In the rows, 128 means zero.
Where one turn sends some rows of the set: a few examples, then the rows asked
pafe: [135 131 111 133 103 146 143 139 151 119 160 124 151 140  89 112  93 125]
zumo: [173 139 116 103 154 103 143 127 144 158 101 119 131 118 130 135 122 144]
Ver: [169 153 121  72 135 115 138 121 124 157 115 138 134 109 121 124 108 137]
zegis: [170 142 127  89 149 116 146  99 150 161 114 118 142 116 129 137  91 130]
rilur: [163 147 122 102 151 110 149  96 155 158 108 108 144 126 127 142  96 126]
mig: [128 125 147 108 112 136 133 153 159 128 164 120 142 140  95 142 104 144]
Gop: [175 152  84  93 129 143 152 115 135 168 108 128 149 122 105 129 110 142]
bapep: [156 142 113 109 145 110 155 121 134 166  87 126 124 138 111 127 126 132]
gatof: [143 108 118 129 121 153 129 164 137 139 154 134 142 147  93 131  97 134]
pedur: [162 172 109  80 125 113 137 110 121 142 123 123 152 115 125 138 113 140]
tir: [127 130 129 108 111 144 138 166 154 135 161 129 139 136  83 133 106 143]
tak: [141 115 140 126 107 136 136 128 156 118 164 121 145 140 105 117  88 128]
bef: [165 151  93  82 115 104 140 111 130 148 116 108 148 123 129 140 121 144]
Tegum: [150 153  95  93 138  89 147 121 143 152 106 107 135 119 125 133 110 122]
golip: [173 149 116  92 152 102 137 123 142 149 113 118 139 108 136 137 115 143]
Ripi: [142 124 115 126 101 150 141 143 149 123 161 131 145 135  89 107  91 129]
gebo: [171 133  97  82 118 112 143 119 129 162 105 119 136 127 123 132 126 150]
meva: [168 165  80  95 128 136 151 110 137 157 115 117 159 121 109 135 108 139]
kis: [172 138 115  88 131 124 146 122 123 168  98 137 129 128 114 125 126 147]
regel: [125 152 135 114 109 139 127 130 136 126 163 111 171 139 111 127  92 120]
kiduv: [134 106 131 141 129 139 130 155 145 136 150 122 140 156 100 139  95 128]
fus: [171 166  87  99 139 113 141 128 134 148 112 116 150 113 124 138 127 149]
Dok: [129 125 111 143 122 144 130 157 140 127 156 117 152 153  95 141  97 128]
Tesa: [169 133 126 100 153 117 152 103 152 167 102 116 136 127 124 135  99 130]
zipu: [121 126 144 120 116 132 138 152 163 128 158 113 141 150  93 145 108 141]
Nizi: [138 121 113 134 103 150 146 143 152 126 153 127 143 144  87 108  97 126]
Luk: [136 113 138 136 110 135 141 128 158 120 157 118 142 149 101 117  91 126]
rim: [157 136  99  92 140  95 150 129 142 163  96 118 124 122 120 124 115 127]
pabep: [128 116 147 115 115 138 137 156 160 135 156 122 135 148  91 139 109 145]
mogas: [143 109 136 120 125 144 121 156 139 133 164 132 144 138 105 135  86 132]
meba: [114 150 126 138 118 135 139 134 142 131 144 105 163 155 101 126 101 113]
kabu: [169 156  86 109 143 115 148 132 136 155 100 116 144 124 118 135 134 150]
tekof: [131 124 129 133 126 134 123 148 144 121 165 115 153 146 108 145  86 125]
Tusa: [146 116 148 105 110 157 130 147 131 154 147 141 146 137 102 108  97 133]
laga: [161 142  90  99 121 103 148 113 134 155  98 105 140 139 123 138 131 144]
kipom: [150 161 102 116 136 107 153 110 131 151  95 109 142 146 115 139 130 135]
meruk: [121 130 125 121 114 141 142 166 158 133 154 122 139 146  80 136 111 140]
fule: [134 112 139 127 120 153 141 150 138 159 129 133 139 154  94 107 105 125]
fite: [161 145 102  77 134  96 141 127 138 156 111 121 131 107 125 126 104 129]
gub: [120 139 126 114 111 139 138 163 157 127 162 120 146 139  85 138 106 139]
mema: [166 157  79 106 133 137 158 113 139 165 102 118 152 131 105 134 115 137]
Supa: [178 152  91  95 140 120 143 134 132 158 107 125 142 113 121 132 127 154]
Dopap: [142 106 142 129 109 139 139 131 157 125 157 125 139 145 102 115  91 130]
dod: [138 127 117 122 116 149 122 158 135 125 169 126 155 137 100 138  89 132]
zana: [122 125 134 145 120 143 143 138 142 146 129 113 150 168  98 120 112 120]
vel: [137 140 140  97 108 150 124 143 130 138 163 132 160 125 107 114  87 124]
Rire: [165 153 111 106 156  95 141 121 146 149 107 108 141 119 132 141 120 139]
dib: [146 177 107 101 139  98 146 109 132 140 112 109 148 125 123 140 112 125]

Tesa moves to mema
dod moves to mogas
And these:
meruk moves to zipu
vel moves to Tusa
Rire moves to fus
pedur moves to Ver
pafe moves to tak
fite moves to gebo

